In the data rows, zero lies at 4.5, halfway between 4 and 5.
Here is a table of points, one per row:
[4 4 3 5 5 6 5 5 7 4 2 4 4 4 5 6 8 2 5 4 3 3 5 2 8 4 5 6 6 1 4 4]
[3 4 4 3 2 7 2 6 5 5 4 4 4 4 4 8 4 4 4 2 5 7 6 6 2 2 4 4 5 0 3 4]
[6 6 4 7 5 8 4 3 1 4 2 4 4 3 9 6 5 2 4 4 5 4 4 5 4 9 3 4 5 2 4 3]
[4 4 3 5 2 4 7 5 7 7 7 4 5 6 9 7 6 5 3 5 4 6 2 3 3 4 4 5 7 8 7 7]
[3 4 4 2 4 6 3 5 5 6 3 5 4 1 3 6 8 5 4 5 6 8 6 8 4 4 3 3 4 5 2 3]
[9 3 4 4 4 2 3 3 1 4 5 9 6 7 4 5 8 7 5 4 4 4 5 7 6 4 7 4 9 6 2 5]
[4 6 2 5 3 4 9 4 4 2 3 4 6 4 4 6 1 5 5 6 5 9 2 6 4 5 4 4 4 4 4 7]
[2 3 4 6 4 5 7 4 4 3 2 8 8 6 4 1 5 2 5 6 1 4 6 6 5 5 2 4 4 4 5 3]
[4 3 3 6 3 6 3 6 8 3 5 4 4 5 5 5 6 4 4 3 5 5 7 6 1 5 3 5 2 4 5 1]
[2 4 3 3 3 8 3 4 6 8 6 3 3 6 4 3 1 6 4 5 4 3 5 6 8 6 4 4 4 6 8 8]
[7 6 6 5 1 2 3 6 6 6 6 4 4 4 2 6 2 4 4 5 6 2 2 3 5 6 2 3 3 5 3 1]
[3 5 4 1 3 3 6 2 4 0 6 6 3 5 3 5 2 3 7 4 6 4 2 7 2 3 5 3 4 3 6 5]
[7 4 6 5 7 6 3 3 4 3 3 5 6 6 4 5 5 8 6 4 5 4 3 3 3 3 2 3 2 6 6 5]
[7 5 5 8 3 2 4 4 5 7 8 5 5 3 3 4 4 4 5 4 1 3 4 3 5 5 2 4 2 3 3 2]
[6 6 7 3 2 8 4 6 6 5 4 5 3 5 5 6 6 5 5 4 5 6 6 4 3 2 4 2 5 3 3 1]
[6 2 5 5 4 6 1 3 1 4 2 5 2 3 9 6 4 2 4 5 5 1 4 4 6 4 4 5 2 6 5 2]
[5 6 3 5 4 1 3 6 4 6 8 6 6 2 3 2 4 5 3 5 2 5 3 4 6 5 3 2 3 5 2 2]
[3 6 2 5 2 3 8 3 3 3 4 3 2 6 3 4 3 4 7 5 7 6 5 3 4 5 3 4 4 6 5 5]
[6 5 5 9 7 3 6 7 5 5 3 4 1 2 3 4 3 7 9 3 6 2 6 7 8 2 3 8 7 5 5 5]
[4 3 4 2 5 6 5 7 5 4 2 4 3 5 3 4 6 6 2 2 4 4 3 4 6 8 6 7 5 4 4 4]
[4 7 5 6 1 8 4 6 5 2 4 5 4 5 5 3 6 5 4 4 3 4 2 3 6 4 6 5 5 6 1 5]
[5 8 7 6 5 3 3 7 5 2 5 5 2 3 5 3 3 5 8 6 3 3 6 6 3 5 5 5 8 4 6 6]
[6 6 4 5 2 2 2 3 3 2 6 4 9 6 4 5 6 7 7 4 5 3 8 3 6 6 8 8 4 5 3 5]
[5 7 5 4 3 1 3 1 5 6 4 5 7 8 5 4 6 8 7 5 4 4 5 6 7 6 8 6 5 2 6 2]
[4 5 4 7 2 6 7 2 4 4 3 4 7 5 3 5 3 3 5 4 4 2 5 6 6 3 5 2 2 6 5 3]
[6 3 4 5 5 3 8 6 2 5 5 1 4 4 8 7 4 6 2 4 2 4 6 7 2 4 7 4 3 3 4 3]
[4 3 4 8 6 5 2 5 1 5 3 4 5 8 4 6 4 9 5 3 5 4 4 2 3 4 4 0 4 5 5 6]
[4 3 4 5 3 3 9 3 2 4 3 4 2 5 3 3 4 4 6 7 5 6 6 3 4 4 4 4 4 4 3 7]
[2 4 4 3 3 8 3 5 4 7 8 4 4 2 4 2 3 5 5 5 2 4 6 6 6 8 4 3 4 7 8 8]
[5 4 5 5 5 1 0 8 5 4 1 2 2 5 4 3 4 2 4 7 3 3 6 5 3 2 5 5 7 7 7 7]
[6 5 5 6 6 2 3 5 4 4 7 8 6 3 3 5 4 2 0 3 8 6 5 6 3 6 4 5 4 4 6 9]
[5 3 3 3 4 9 5 5 6 6 7 9 6 2 3 5 2 6 5 6 3 3 7 5 9 5 4 3 4 4 8 8]
[6 8 5 7 6 3 4 6 4 7 6 4 6 6 4 1 5 0 1 2 8 7 5 5 6 4 5 3 4 5 7 7]
[4 4 6 3 4 6 4 5 5 5 2 5 2 5 6 6 6 4 4 4 4 5 3 3 7 6 6 7 3 4 3 5]
[4 3 5 4 5 6 6 8 4 2 6 4 2 5 2 5 7 7 3 3 4 3 2 5 7 6 7 7 4 3 8 1]
[4 3 5 6 7 6 4 1 7 6 7 6 4 4 3 5 3 4 6 6 6 6 4 5 3 5 8 6 4 5 2 4]
[4 3 6 5 6 6 4 4 6 6 8 3 6 4 4 3 4 4 5 9 5 5 3 3 3 3 8 6 6 4 3 4]
[4 4 2 4 8 5 3 2 4 3 3 3 3 3 9 7 4 4 3 6 3 5 4 4 8 5 3 2 6 5 3 3]
[4 6 3 4 5 6 4 7 5 3 2 5 4 6 7 4 6 3 4 5 5 6 1 4 8 5 6 5 4 5 4 3]
[6 4 1 4 5 8 4 5 8 5 3 3 4 5 6 4 6 5 3 3 5 4 7 5 1 3 3 5 4 3 1 5]
[2 4 3 5 4 6 4 3 5 3 3 3 3 0 2 4 8 6 2 3 5 2 3 3 5 6 6 5 6 5 2 4]
[4 4 6 7 6 6 4 4 2 8 6 7 4 5 4 3 3 4 3 6 6 5 3 4 4 3 7 6 7 5 5 3]
[5 3 3 4 3 3 8 1 4 4 1 3 3 3 3 1 3 5 4 5 5 8 6 1 4 4 4 3 5 3 7 4]
[5 3 5 4 4 6 4 7 6 5 4 6 4 4 6 2 7 6 5 5 7 7 6 6 3 4 5 4 1 5 4 2]
[4 5 6 6 8 5 3 2 4 4 4 6 5 6 4 4 6 7 7 4 5 5 3 4 4 4 3 3 3 2 6 7]
[4 4 5 4 5 0 4 5 6 7 6 4 4 4 3 4 4 3 5 2 4 3 3 5 6 6 3 2 3 3 1 3]
[3 4 5 4 8 4 3 4 4 4 2 4 8 4 4 4 5 7 6 3 4 5 2 3 4 3 2 4 3 4 6 6]
[5 1 3 2 3 2 7 4 4 2 3 5 4 4 4 4 3 4 6 7 7 6 3 4 3 5 3 5 3 5 5 6]
[7 7 7 1 4 2 3 5 3 9 6 4 4 4 4 3 4 4 4 7 2 4 4 4 4 6 3 3 3 2 1 3]
[7 6 6 4 6 3 4 7 5 4 1 4 3 1 4 4 1 6 9 1 3 4 5 6 4 5 5 5 6 8 5 5]
[3 5 7 4 3 6 7 5 3 3 4 3 8 7 2 7 3 4 3 6 4 5 8 5 6 6 1 5 5 4 3 5]
[6 5 4 6 6 2 2 8 5 2 4 3 2 4 3 4 5 4 4 8 4 5 7 4 4 5 4 5 8 7 7 6]
[2 3 5 4 7 4 3 5 3 6 6 5 8 3 3 6 1 3 3 4 5 6 5 3 3 4 6 6 8 5 5 2]
[4 4 6 4 5 6 2 3 3 1 7 4 2 4 9 5 4 3 4 4 5 5 5 4 8 4 2 6 4 4 2 4]
[2 7 4 3 6 3 8 5 5 3 5 6 3 4 8 4 5 4 3 1 3 4 8 5 3 3 6 4 2 7 4 2]
[3 3 4 3 1 3 7 5 6 7 6 4 5 3 8 6 7 5 4 4 7 4 3 2 3 5 3 4 9 5 8 6]
[3 5 3 5 4 6 3 6 5 4 7 4 2 5 4 5 7 7 4 5 6 6 6 5 4 2 2 5 3 5 2 2]
[6 6 6 5 7 2 3 5 9 3 3 4 2 6 3 8 5 3 7 7 3 5 6 6 4 6 5 5 6 8 7 6]
[6 6 5 2 8 7 5 5 5 6 6 5 7 4 4 4 3 3 6 6 6 5 5 1 3 4 6 8 6 4 3 4]
[4 4 3 3 5 5 7 2 4 4 4 4 6 6 2 5 5 3 3 6 4 2 5 8 5 4 2 5 4 5 4 4]
[3 7 2 3 3 4 6 5 2 9 7 6 7 3 8 8 9 4 5 6 4 4 3 4 4 3 3 7 4 5 9 7]
[3 5 2 6 7 6 4 6 4 6 6 5 6 5 4 4 3 3 5 6 5 4 1 4 2 2 6 7 6 5 3 4]
[4 4 9 7 7 4 3 2 4 3 4 3 5 7 6 4 5 8 5 4 4 8 2 5 4 4 1 6 3 4 6 6]
[4 6 4 2 3 4 8 2 1 4 4 5 1 6 2 4 4 4 5 4 5 5 6 4 3 4 3 5 3 4 6 5]
[3 3 5 4 3 5 6 2 4 4 3 4 5 5 2 4 4 3 4 6 3 1 5 6 3 4 3 4 4 4 4 5]
[6 3 4 3 4 6 6 4 5 3 5 3 6 9 5 2 3 3 4 6 5 2 6 6 6 4 3 2 5 4 5 3]
[4 3 4 6 6 6 3 4 4 8 8 0 5 5 4 4 3 2 8 5 7 7 3 5 4 3 9 6 5 5 3 4]
[2 5 7 5 7 5 5 3 5 7 6 8 4 5 4 4 2 5 2 6 6 5 5 3 3 5 6 6 7 8 4 2]
[2 4 5 5 4 2 7 6 5 4 3 5 4 3 9 4 5 6 2 4 3 3 6 6 1 4 7 6 3 2 2 6]
[4 5 6 4 4 2 9 7 6 4 3 4 5 3 8 6 5 6 3 5 9 3 6 7 6 4 7 2 4 3 3 4]
[4 5 4 4 8 5 3 4 4 3 5 3 7 5 4 3 6 7 6 4 5 4 4 3 2 5 3 3 3 4 5 6]
[3 2 6 3 4 4 6 5 3 4 3 4 7 7 4 4 3 2 5 5 3 5 5 6 6 4 2 5 4 4 4 5]
[5 3 4 4 5 6 5 6 5 3 3 4 4 3 5 4 7 5 3 4 3 4 3 3 5 7 8 4 4 4 4 4]
[7 7 4 3 2 2 2 1 4 4 3 4 8 5 4 4 5 8 4 2 3 5 5 8 5 5 7 8 7 6 4 3]
[5 5 2 4 4 0 2 5 9 6 6 7 3 6 4 4 1 5 3 3 4 4 4 2 6 5 3 5 2 2 3 4]
[3 4 6 5 4 5 4 5 5 3 4 4 3 4 4 9 7 3 5 4 3 4 4 3 7 5 9 3 3 5 4 4]
[6 1 5 3 3 4 7 4 6 8 8 5 5 5 8 5 8 2 6 0 4 6 4 4 4 5 3 4 7 7 6 8]
[3 7 4 5 7 5 3 4 4 3 4 5 7 6 3 5 6 7 6 4 7 3 4 2 3 5 3 2 4 5 5 6]
[8 7 7 5 5 4 3 2 6 5 6 4 6 3 3 4 3 3 0 3 5 5 4 4 4 0 5 4 4 5 8 7]
There is one direction along which these points spread out most. Take the direction at right angles to it along which they spread out most. Go by this last direction. Where along it does each point below lie, from 0 to 99? 50 is the average, and the first point above lies past it. One standard deviation of the points above along it is 16.
[3 2 6 3 4 4 6 5 3 4 3 4 7 7 4 4 3 2 5 5 3 5 5 6 6 4 2 5 4 4 4 5] 25
[3 5 2 6 7 6 4 6 4 6 6 5 6 5 4 4 3 3 5 6 5 4 1 4 2 2 6 7 6 5 3 4] 70
[4 5 6 4 4 2 9 7 6 4 3 4 5 3 8 6 5 6 3 5 9 3 6 7 6 4 7 2 4 3 3 4] 47
[6 6 7 3 2 8 4 6 6 5 4 5 3 5 5 6 6 5 5 4 5 6 6 4 3 2 4 2 5 3 3 1] 59
[4 6 3 4 5 6 4 7 5 3 2 5 4 6 7 4 6 3 4 5 5 6 1 4 8 5 6 5 4 5 4 3] 62
[4 3 4 5 3 3 9 3 2 4 3 4 2 5 3 3 4 4 6 7 5 6 6 3 4 4 4 4 4 4 3 7] 17
[3 5 7 4 3 6 7 5 3 3 4 3 8 7 2 7 3 4 3 6 4 5 8 5 6 6 1 5 5 4 3 5] 22
[4 3 4 2 5 6 5 7 5 4 2 4 3 5 3 4 6 6 2 2 4 4 3 4 6 8 6 7 5 4 4 4] 60
[3 7 4 5 7 5 3 4 4 3 4 5 7 6 3 5 6 7 6 4 7 3 4 2 3 5 3 2 4 5 5 6] 41
[6 5 5 9 7 3 6 7 5 5 3 4 1 2 3 4 3 7 9 3 6 2 6 7 8 2 3 8 7 5 5 5] 56
[4 5 4 7 2 6 7 2 4 4 3 4 7 5 3 5 3 3 5 4 4 2 5 6 6 3 5 2 2 6 5 3] 26
[7 6 6 5 1 2 3 6 6 6 6 4 4 4 2 6 2 4 4 5 6 2 2 3 5 6 2 3 3 5 3 1] 58
